[[155 133 133 149]
 [148 105 105 101]] >> 133

[[150 131 137 136 110]
 [117 122 133 130 144]
 [152 133 121 136 149]] >> 136

[[116 132 100 143 130 127 132]
 [115 139 135 108 145 108 129]] >> 127

[[118 142 118 142 142 142]
 [107 153 107 152 152 152]] >> 142

[112 143 117 102] >> 117

[104 104 105 152 151] >> 152

[154 154 101 103] >> 101

[[154 114 114 114 154 155]
 [130 138 139 139 130 130]] >> 154

[[134 117 144 121 112 113]
 [118 131 112 115 118 149]] >> 112
---
[[151 106 146 132 145 104]
 [118 143 113 114 112 140]] ⇒ 114

[[136 118 136 136 137 120 120]
 [109 151 108 108 105 148 149]] ⇒ 105

[[155 121 125 122 123 129 128]
 [107 135 118 139 135 137 137]] ⇒ 135

[[118 124 124 130 141 110]
 [129 125 153 139 118 121]] ⇒ 139

[[125 130 134 121]
 [153 122 128 126]] ⇒ 122

[[124 151 100 112 127 106 114]
 [127 104 114 123 133 142 130]] ⇒ 133
---
[[122 123 124 133 138]
 [124 108 126 153 156]] → 138, 124

[103 105 132 116 136 137] → 137, 103

[156 136 155 127 101] → 101, 156

[132 136 134 105] → 105, 132

[[123 130 131 120 121]
 [151 121 125 130 154]] → 121, 151

[135 128 127 104 120 125 128] → 128, 135
---
[[116 146 141 151 109 147]
 [133 114 112 106 139 117]
 [127 150 136 133 109 117]] -> 127

[132 128 155 121] -> 132

[147 149 150 154 101 103 145] -> 147

[147 154 107 148 151 110] -> 147

[[134 107 119 131 126 136 124]
 [132 104 118 134 133 141 131]
 [136 104 120 136 125 132 110]] -> 136

[136 129 107 150 143 131] -> 136

[[153 113 156 114 156 155 114]
 [123 141 123 141 123 124 140]
 [107 157 106 156 106 107 156]] -> 107
---
[[103, 141, 133, 122], [113, 142, 128, 129]] gives 142
[[142, 114, 116, 145, 124], [145, 135, 134, 127, 156], [111, 113, 131, 119, 120]] gives 135
[[99, 102, 151, 153, 102], [150, 148, 109, 109, 151], [149, 147, 111, 108, 150]] gives 148
[[105, 105, 147, 154, 107, 107], [105, 105, 147, 153, 107, 108]] gives 105
[[128, 98, 127, 123, 115, 110, 133], [127, 124, 123, 157, 127, 131, 153]] gives 124
[[121, 122, 144, 144, 155, 155], [138, 126, 135, 135, 128, 124]] gives 126
[[126, 137, 116, 126, 150], [110, 134, 106, 144, 114]] gives 134
[[114, 148, 105, 153, 128, 154, 137], [127, 126, 118, 119, 141, 124, 125], [122, 104, 134, 139, 134, 128, 155]] gives 126
---
[131 153 133 135 152] | 152
[139 126 144 104 155 131] | 131
[128 126 140 134 121 144 152] | 152
[155 154 106  99 152] | 152
[132 126 137 106] | 106
[127 151 138 149 152 139 147] | 147
[132 131 149 146 101] | 101
---
[[153 136 111 137 140 115 146]
 [129 102 139 127 108 129 153]
 [127 104 138 125 109 129 153]] result: 111

[[138 149 151 131]
 [130 136 136 128]
 [125 123 122 126]] result: 151

[[134 144 107 136]
 [125 108 157 102]
 [134 142 108 136]] result: 107

[[105 106 139 122]
 [103 107 138 122]
 [133 139 137 122]] result: 139

[[143 104 146 110 103 106 147]
 [134 123 133 124 122 118 133]
 [133 123 131 125 123 120 134]] result: 146

[[151 123 148 129 119 147]
 [114 155 152 113 130 149]
 [130 125 153 118 116 150]] result: 148

[[137 134 146 129 116 149]
 [127 148 154 123 117 157]
 [133 138 145 129 116 150]] result: 146
---
[[126 113 151 132 126 136]
 [101 127 108 125 128 107]] out 128

[[148 104 146 146 150 105 107]
 [135 120 132 128 134 117 123]
 [149 106 149 137 146 106 108]] out 106

[[141 140 144 105 110 142 114]
 [152 145 142 114 110 144 114]
 [108 118 110 146 150 120 134]] out 120

[132 130 146 103 147] out 103

[[141 143 146 108 110 145 108]
 [139 147 146 110 111 147 109]
 [112 121 123 145 151 105 149]] out 105

[[125 117 120 126 155 144]
 [121 112 126 133 155 141]] out 155

[[156 155 106  98 152]
 [126 126 129 131 126]] out 131

[126 106 133 132] out 133

[141 148 107 135 103 127 110] out 127
---
[[144 126 140 125 126]
 [112 155 128 124 144]
 [145 126 125 139 119]] ==> 124

[[117 144 123 121]
 [150 126 153 142]] ==> 153

[[136 126 137 105 112 149]
 [133 129 114 141 115 121]
 [130 110 108 130 131 142]] ==> 115

[[114 116 131 135 131]
 [155 142 134 138 116]] ==> 138

[[126 128 141 116 127 117]
 [109 115 104 137 131 133]] ==> 131

[[119 141 138 120 116]
 [104 117 145 139 122]
 [147 156 110 105 114]] ==> 139

[[118 156 150 135 139  99]
 [141 131 140 143 150 114]] ==> 150
